Rotation paths and how fast each direction turns (deg/step)
Each turn is a multiple of 5 degrees from 10 to 175, or 0.
Each row of a path follows its step; steps can be skipped.
Path 1:
step 0: [ -6 -28   2   7 -11   9  -5 -16  10  12  10 -15   3   0  12  -1 -10   6
   8   8   3  12 -11   5  -6   1  -5   7 -10 -11   1   2  23 -16   5 -11
 -11   6  -3  19 -18   0   0   3]
step 1: [-12 -10  -5  27  -2   9 -17   1 -15  -2  -7  -7  21   2  -1   8  -6  -9
  13  -5  11  -3   4   6 -11   9  -6 -14   7   2   1   9   5 -14   9   9
   5   9  -6   7  -6  17  15 -15]
step 5: [ -2  -1  -5  14   3 -24  -8   7  -8  -7  10   0  10   3  -8  -9   6  -9
  10   1  15   9   6 -16   0  -9   4 -21   0  19  -3   3  -1  -2  11   9
   2   6  17  27   6  10  -4 -16]
step 8: [ -6 -19   9  21   3   7   2   8  -7 -15  15   9   4  -9  12   5  -7   5
   2  -4 -13  -4  -6   2 -18  -1   4  -4 -20  -5 -13  -4  16   4 -11  -4
 -13  17 -10  16  12  -3  10 -11]
step 10: [-16  -2  -1 -12   5   4  10  -8  -3  20   4  -6  13   6  -3   3  -5 -12
  18 -13  15  22  -9 -10  -7   9   5  17  -7 -18   1  -3   6 -14  19   2
 -10  -7   0 -10 -15   3  -2   0]
step 14: [-16 -11 -21   3 -11  -8  -3  -1   3   0  -7 -22  -2  13   1   3   8   0
   6 -13   0  29 -13   2 -10  -9 -11  10  -8   0   4 -18   5   3   4   6
 -15 -12  -7  16  -4  -3   5  -9]
step 16: [ 14  -5   3  -5   9   3  16  15 -10  -6   3   5   4 -21   7   9   9  -1
  19  -4  -1   4  -4 -13 -17   5  16  -4   3   2 -16  -4   0  14  11   8
   5  16  -4  -6  15  24  -1  -4]
step 21: [ -6 -16   2   2   0  10   8   2  12   6  10   0   7  27  12  -2   6  13
   6   1   3  11  -8  -3   4 -10 -15  13  -1 -26 -10   2 -16   6 -17  -2
  -4 -10  -2   1   5  12  13  12]
[ 1 -2 -4  5 -4 -3 -4 -5 -6  5 -1  1 -4  0  4 -3  4  4 -5  3 -3  1 -2  1
  3  1  0  1  8  1 -1 -2  0 -6  1 -1 -3  2  1  5  2  1  5  4]	55
[ 3  0  4  2  0  1 -3  1  2 -4  0 -2  5 -2  1  1 -1  4 -6 -8  0 -3 -2  2
  0 -1  1 -2  0  4  0  7 -4 -2  1 -1 -3  7 -7  7 -3  0 -3 -2]	100
[-5 -3 -6 -2  2  1 -5  1  0  3 -7  2  0  6 -8  0  0  2  1 -1  4  3 -1 -2
 -2  3  5 -4  3  7  0  3  2 -2  5  4 -2  0 -1 -4 -3 -2  0  0]	80
[-3 -3 -3  1 -2  0  4 -2 -4 -1  0 -6 -5 -3  6  5 -5 -2  1 -3  1 -7  1  3
 -4  1  6 -3  3 -2 -6  2  7  0 -1 -1 -2  0  0 -3 -4  3 -3  1]	45
[-3 -4  2  0  4  3  1  0 -2 -3  0  3 -6  3  2  0  0 -9 -2 -6 -1  8 -2  3
  4 -1  4 -4  6 -5  2 -2 -4  5  1 -3  0  4 -2 -1  2 -3  1  0]	60
[-5  4  1  5  4  1  2  0  0  6  3 -1  4 -3 -7  0 -4  8 -4  1  4  2 -2  4
 -2  0  3 -1  2 -7  3  0  1  2  0 -8  1  2  1 -1  1  1  3  0]	35
Path 2:
step 0: [-14   8  18   7   2   4  10 -23   7  -5  -8   0 -17  -1  10 -13   1   1
 -22 -10   2  -4  10   4  16  -7 -12  -2   3  15   1  18  -3  10   6  -3
  -4  -6 -19 -14   6   0  13 -11]
step 5: [  6  -6   1  -6 -21   3   4  -8  18  10  -2   4 -23  -2  16  -7 -14 -12
  -3 -10  -2  10  -7 -22   7   7  14  -9  11 -12  -4 -15  -2   8 -20   2
  -6   9  16   1  -2  -2   8   6]
step 13: [ -3  -8   1  -1  -8 -19   8   8   5   3   6   1   0 -12  -5   9 -18  -1
 -12   0 -10  -1  -7 -19  17  24  16   2  21  14   3  -3 -16  14  -3 -12
  -7   1   4 -11   6  15  -1   3]
step 15: [ -3   0   3   2  10   8  -9 -11  12 -16 -10  -2 -16  -8  18  13  -3  -7
   6 -13 -15   0 -18   3   6 -12   4   8   6  13  -1  -8  11   1 -10   8
 -20  -4 -16  -3 -10 -26  -1  -7]
step 16: [-14  -9 -16  13   5 -24  13   2  15  -6  -9 -11   0   8   1  -5  -5  -7
 -16 -15  -4  11   3 -14   0  -6  -1 -12  -6   5   8  13   2  12   3   4
  -3  -5 -16 -24   8   9  10 -14]
step 18: [  1   2 -10   7  -5  -1   6 -11  -1  -7  20   8  -4  -9  18   7  25  -4
   4 -12 -19  -5   4  16  -4  -4  -4   3  26  -6  -6   3   2 -15  -8  -3
 -19 -20   7   1   9   2   2  -6]
step 19: [-11 -11 -31   5   1   3   1  -8 -14   5  -8  11   8   5   5 -12   4   3
   0 -16  -2  -4 -17   9   3 -13  12  10   5   6  -1  -8  -1  20  12   6
  12  -6  -2 -20  12   8  -1  14]
step 20: [ -2  -6  11 -24  -8  -9  -8   1  -1   6  23 -10  -9  15  -1 -26   3   1
   3  -8   9   4   1 -10  20   0  -2   3  16  12  -6  -7  -4   7   1  11
   3   8  -9  -1  -1  -6  26   5]
[ 3 -2  3  0 -5  0  8  4 -1 -1  3 -1 -5 -1  1 -4 -3  2 -7  7 -4  4  6 -7
  4 -2  1  2 -4  0  1 -1 -2 -1 -1 -3  1  0  3 -1  0  0  4  0]	90
[-3 -3  3 -1  4 -1 -1  0 -3  1  2  1  4  1 -3  3  7  4  1  2 -3  1  3 -5
  2 -4  1 -2  0  0  0 -6  4  9 -5  2 -1  5  0 -4 -1 -7 -2  0]	65
[-4 -6 -8  6  1  7  2 -3  0 -2  4  3 -1 -1  4  3 -4  0  1  0  0  0 -5 -3
 -3 -2  0  4 -2 -4  0 -3  4 -1 -5 -3  1  4 -3  3  4  0  1 -5]	110
[ 2 -1  2  2  5  1  3  7 -6  0  3  2  0  1 -2  2  3 -2 -5  0  2  0 -5 -1
  2  3  0 -3  1 -6  6  6  3  5 -1  1 -4 -7  1  6  1  2 -2  0]	70
[ 1  1 -2  7  4  0 -1  3  9  0 -5  3 -5  0 -2  3  1  0 -1  3 -4 -3  7  1
  2 -2 -3 -1 -4 -2  2  5  2  0  2  2 -4  2 -8  0 -1 -1  2  1]	45
[-3  3 -3  5 -2 -5 -2  5  0  0 -1 -8  3  7  1  1 -3  3  2  1  0 -1  1 -1
  2 -8  1  2  0 -3 -4  2  1  1  1 -2 -2 -1  3  2  6  2 -7  1]	145
